A single turn carries every row of the set below to another of its rows. Some are shown first; where does it send the rows asked next?
zuva: [  4   7  -4  -3 -14 -13   4   1 -22   0   1  10   1  -7 -13  -5   0  -9
   3  13   4]
Lidu: [  5  -5 -26 -16 -15  -8   9   3  -7   9  -1  -2  -2   3 -17 -11   2   5
   6  14   5]
gese: [  7  10 -20  -8 -18  14  11 -18  -3   5  -5   4  -1  13   5  -6   3  15
   8  22   2]
buban: [  3   3  -5 -12 -14  23  -1 -14   3  -2  14   6  -6  -4  -1 -17  -1  -2
  10 -12   1]
supo: [ 12   1 -18   5 -12  18  11 -15 -13   7  -2 -10  -2   9  -4  -2  -2   9
   1  29   2]
mebok: [ 15  -9 -18   2 -11  13   9 -12  -9   7  -6  -9   6  10   4  -6  -6  11
   7  28   4]
dud: [ 15  -5   0   3  -6   8   9 -24 -10  -9  -9   3   4  15   3 -23 -11   7
  -6  20  -4]
muvo: [  4   1  -4 -12 -15  24  -2 -10   3   0  12   4  -5  -8  -5 -22  -1  -6
   7  -9  -1]
kevav: [ 13   1 -27 -11 -14  -2   0  -2 -18   7   2   7  -1  -3  -7 -19  10   2
   5  19  14]
vod: [ 11  -3   0 -12 -12  -9   2 -10 -17   6  19  12   8   0   5 -14  -6  -6
  18   4  -2]
Dasa: [  0   6  -1  -3 -19  -9  11  -3 -15   3  17   6   0  -5  -6   2  -4 -11
   5  -1  -3]
zufe: [-13   3 -10  -9   2   0  22 -12 -12  -7  10   4  -2  -2  -7 -25  -4   3
  -5  14  -3]
lebut: [  1   8   1  -3 -20  -7  13  -7 -14   3  19   3   0  -5  -2   1  -9  -9
   2  -3  -2]
mivu: [  9   3  -8  -6 -21  21  -1   0   6  -2  -1  -5   2  -7  -1 -23   9  -6
   6  -2 -12]
kem: [  8   0  -7 -14  -8 -15  -1  -5 -14   5   3  15   6  -2 -10 -15  -9  -4
  16  14  -4]
ril: [-12  12 -17  -4 -21  -5  -6  -8 -13   0  13  -2   0  15   2 -18 -16   1
  13   5   4]
Difaz: [ -9   8 -13  -2 -22  -8  -6  -4 -19  -5  10  -5   4  14   7 -17 -13  -1
  10   4  13]
guk: [  7   1  -4  10 -12   8  15 -19  -5 -10 -10  -1  -1   9  -3 -12 -11   5
 -14  16  -6]
mab: [ 12  -1   2 -12 -12  -8   4 -13 -17   6  21   9   7   1   9 -15 -11  -5
  14   1  -1]
lolur: [ 12  -5   4 -15 -18  17   1   1  -6  -1  -2 -14   5   8  -6 -25  13  -6
   5  -1  -6]
zalo: [ 10  -8  -8   4   0  10  21  -7  -3  -6  -3  -2   1  17  -5 -10  -1   9
  -6  25  -1]
gud: [ -3  -2 -12  -2 -28  12   9 -10  -7  -8   2 -25   6   7   0  -8  -6  -1
  22  11   0]
vuvod: [ -6  -7  -8  -8   3  -4  21  -7 -15 -11   3   5   8  -4   7 -28  -5   3
  -1  13   8]
Fut: [ 20 -14 -11   8 -21   2   4   0  -1 -13  -1  -8   8   5  -3 -29   1  -7
   1   9 -10]
tok: [  8   3 -12  -9 -19   8  16 -10 -10   2 -11  -5   5  17   8  -1   6  12
   4  20  11]
Bokig: [  7 -12   8 -16 -15  15   4   0  -5  -3   5  -9   3   2  -3 -17   1  -7
   4 -12   9]
gumet: [-15   4 -13  -2 -14   5   1  -3  -3  -8   8  -8   2  12   9 -29  -4   3
  -6  -9   0]
poso: [ 15  -2  -9   4 -17   8   4  -8  -6  -8   8  -8  -4  11 -16 -30   5  -8
  -1  12 -16]
gasib: [  6 -10   8 -16 -15  14   5  -3  -6  -6   7  -7   2   6   0 -12   0  -3
   7 -15  13]
pivo: [  3   4 -13  -2 -24  20   1 -18 -14  -7   8 -15   3   5   5 -19  -1  -2
  26  17   2]
Kun: [ 13  -4 -13   8   0  16  15 -11  -4  -7  -1   7   1  10   2 -16   0   9
  -4  27   0]
Kup: [-10   4 -10  -7 -10   7  -3  -7  -9  -6  11  -7   2  17  10 -36  -2   3
  -3  -5   2]

kem -> lolur
poso -> kevav
Now these:
tok -> guk
muvo -> vod
mebok -> zalo
lebut -> buban
gumet -> ril
zufe -> pivo

